In the rows, 128 means zero.
Where one turn sends some rows of the set: a few examples, then the rows asked
Raru: [113  92 159 112 180 126 150 115 131 158 152 110 119 136 150 124 116 121
 116 139 140 133  97]
muv: [158 136 131 149  93 140 117 150 138 106 114 144 141 140  99 117 126 126
 108 106 110 120 150]
vam: [111 116 150 130 179 145 141  98 113 149 115  88 123 125 118  98 124 114
 136 132 127 112  91]
diloz: [140 117 148 122 150 148 134 113 119 129 106 100  99  85 126  95 129 127
 152 124 100  98 110]
Punon: [107 105 172 143 189 123 140 124 150 144 132 110 133 145 165 128 134 125
 151 144 134 136 113]
buto: [161 151 120 118  87 125 117 128 173 117 147 129 117 123 140 142 141 114
 114 128 136 133 150]
Pegi: [109 113 154 143 188 129 146 110  80 128 109 112 151 148 133 122 140 118
 116 132 134 135 122]
Foma: [149 129 126 139  82 148 127 138 135 110 110 137 130 126 107 112 118 126
  90 122 105 116 143]
tos: [143 162 114 138 108 124 127 140 135 107 163 137 149 144 139 163 135 117
 109 141 139 148 145]
kogo: [112 107 150 104 168 120 157  97 124 154 159 104 106 131 147 118 123 132
 115 137 159 128 107]
Lomap: [139 169 123 138 117 123 106 137 160 135 162  98 132 133 135 132 121 122
 167 119 157 146 125]
dolem: [108 101 161 143 192 137 160 126 103 136 134 124 144 150 146 132 133 124
 117 139 120 139 108]
vumu: [111 162 109 140 105 141 146 106 137 122 152  88 113 108 141 137 117 126
 128 163 135 136 119]
gizu: [165 116 162 120 163 118 101 150 110 131 112 128 135 123 138 106 140 125
 160  84 127 128 138]
ful: [130 157 114 135 117 115 133 133 107 115 164 121 145 142 145 156 125 125
 110 134 159 163 146]
bigar: [127 113 164 126 184 126 111 125 117 157 110 105 149 150 141 101 132 112
 147 105 148 136 112]
vigap: [175 133 136 112  98 125 112 151 139 100 131 151 117 114 122 119 142 129
 107 108 118 121 147]
Ganez: [158 157 114 126  93 131 132 120 165 106 158 127 109 119 114 147 142 116
 114 133 128 119 142]
gug: [175 144 132 117 104 127 117 145 147  95 143 145 109 110 108 124 147 127
 123 110 115 112 140]
Big: [119 128 151 136 199 109 143 102 107 125 149 106 133 148 114 139 146 116
 143 128 155 126 120]
vas: [151 136 133 149  84 149 114 143 158 114 102 130 131 127 112 106 122 126
 117 118 104 114 143]
vupef: [115 108 162 140 201 120 155 123 123 133 162 119 131 153 122 140 132 125
 139 131 137 128 106]
Nekab: [127 115 167 130 176 141 122 137 123 164 120 114 147 153 151  93 134 129
 148 100 139 138 107]
par: [116 126 157 141 193 110 157 112 118 125 164 117 127 154 123 138 146 137
 144 127 156 127 124]
fubi: [131 162 105 132  95 144 140 117 153 117 160 112 120 114 132 147 122 116
 111 162 123 127 120]
zupe: [135 127 122 134  91 140 123 142 131 126 138 127 134 131  92 110  84 128
  95 126 121 114 120]
Nen: [108 119 167 136 175 115 138 111 153 144 131 102 124 140 173 119 143 136
 158 140 155 135 126]
sidu: [166 144 136 131 101 135 118 142 154  91 126 139 107 105 109 116 147 130
 131 120 104 105 139]
lis: [149 167 119 131 101 132 104 141 178 131 159 117 135 130 141 139 127 113
 145 132 139 136 126]
tulu: [114 131 136 155  96 134 111 145 128 133  96 107 151 132 156 102  97 136
 125 132 133 148 141]
Zugal: [156 134 134 127  94 133 127 138 139  88 113 145 113 103 136 122 148 132
 104 135 102 117 151]
tegod: [159 146 134 134 100 133 124 136 154  85 120 139 109 102 131 126 155 130
 127 135 102 112 147]
ruta: [153 134 142 126 176 110 146 114 100  98 158 122 106 110 105 145 153 127
 152 118 129 109 136]
kige: [116 109 147 101 175 118 140  90 115 154 141  94 115 127 142 120 125 110
 115 137 159 129 106]
midon: [111 116 157 148 183 142 159 124  84 132 120 125 151 156 141 117 143 136
 117 125 127 137 119]
nosed: [140 126 158 132 160 108 123 120 134 109 108 115 117 104 179 133 159 128
 165 137 128 130 156]
pezer: [167 133 132 110  93 127 120 141 140  98 126 148 112 106 142 125 146 127
  99 125 116 125 150]
Las: [116 152 129 183 122 137 132 143 112 102 124 112 150 142  92 120 108 141
 144 126 121 127 133]
derat: [110 122 162 135 184 113 125 102 140 141 115  93 132 137 165 123 145 115
 157 142 153 135 125]
lita: [128 127 137 150  86 136 104 152 155 127 103 125 149 135 139 107  95 130
 116 135 120 129 140]
fuzi: [153 157 120 138  95 125 129 125 162  97 144 134 122 127 135 154 152 119
 116 139 128 131 159]
faku: [130 130 121 130 101 138 123 139 109 141 141 108 133 130  97 100  79 132
 108 110 139 130 112]
geteg: [110 105 159 134 186 150 152 118 133 154 138 103 123 133 133 112 122 121
 138 137 116 121  83]
nobom: [110 117 152 133 172 160 157 109 114 154 127  99 121 130 124  92 127 131
 133 127 119 114  86]
lano: [154 108 142  79 145 114 129 109 116 140 142 112  93  90 155 119 128 120
 121 121 142 124 126]
Guri: [129 142 132 175 108 132 122 153 133  98 123 135 154 147  95 126 108 135
 124 132 113 118 142]
nuf: [140 109 145 128 159 128 150 124  65 104 108 134 128 111 137 126 142 131
 107 125 109 125 144]
kifeg: [124 102 170 131 191 132 128 140 132 159 136 119 146 154 150 117 128 119
 143 114 133 142 102]

derat turns into vam
fuzi turns into vas
gizu turns into lano
Now these:
Raru turns into dolem
Nen turns into nobom
pezer turns into Zugal
Guri turns into lis
Lomap turns into faku

Where one turn sends some rows of the set: a few examples, then the rows asked
G: [129 164 142 132  75 137 128  83 109 158 182  91 108 131  71 106 115  85
  90 132 185 177 119]
Q: [159 154 147 154 119 129 121 100 149 116 140  95 107 161 107 175 120  66
  93 151 181 133 142]
L: [158 203 168 167 111 138 138 140 154 174 150 105 107 120 101  99 156  84
 111 120 178 151  75]
Z: [160 188 160 166  91 122 157  86 135 125 130  69  94 112  90 127 109  81
  80 125 170 148  41]
A: [174 164 126 154  83 162 142 101 133 125 191  75 112 145 108 139 109  83
 125 175 136 133 122]
D: [161 179 174 143 125 141 146  92 158 155 160 119  72 160 125 132 133  86
  45 126 151 141  70]
U: [149 170 143 183  93 143 110 125 105 165 150 101 128 149 106 129 119  77
 100 125 169 105  51]
J: [124 154 129 123 108 141 129 110 114 148 138  64  96 167 119 130 141 100
  82 159 178  95  77]
K: [172 205 158 127 100 140 115  95 143 130 135  76 103 187 111 150 134  72
  97 132 128 131 128]
F: [131 183 140 187 138 174 128 105 159 141 168 131 146 148 119 133 124  69
  82 152 180 143 101]
V: [154 192 151 160 116 165 138  70 143 166 157  79 142 161  95 125 123  71
 151 171 168 150  77]
X: [110 200 172 115  97 139 148 110 144 143 142  66 116 140 117 150 145  80
  83 109 128 130  91]
Y: [118 210 105 148  81 119 141 112 130 132 161  82 119 119  68 117 144  98
 107 146 143 153  82]
P: [143 150 136 165 103 131 154  86 169 139 180  86 116 147  91 127 139 121
 112 190 177 121 113]
C: [114 211 135 177 118 164 148  97 138 118 187  97  93 125 131 121 147  68
  74 116 186 140  82]
B: [136 189 129 122  98 146 126  82 149 110 186  69  96 156  80 161 145 101
  51 145 173 127  76]
E: [131 180 173 163  61 126 134  81 151 144 179  88  98 122 114 125 171 129
  87 150 174 142  92]
W: [188 194 141 145  95 135 149  99 113 135 142  75 111 159  96 126 109  60
 120 156 174 187  69]
R: [160 198 140 166 117 144 136  84 144 148 123 111 138 188 142 121 114  94
  90 148 189 160 113]
H: [154 200 145 144 112 141 126  59 142 180 174  92  94 144 106  98 124  58
  66 116 173 120 127]

A turns into V
G turns into U
F turns into K
Now these:
L turns into D
X turns into E

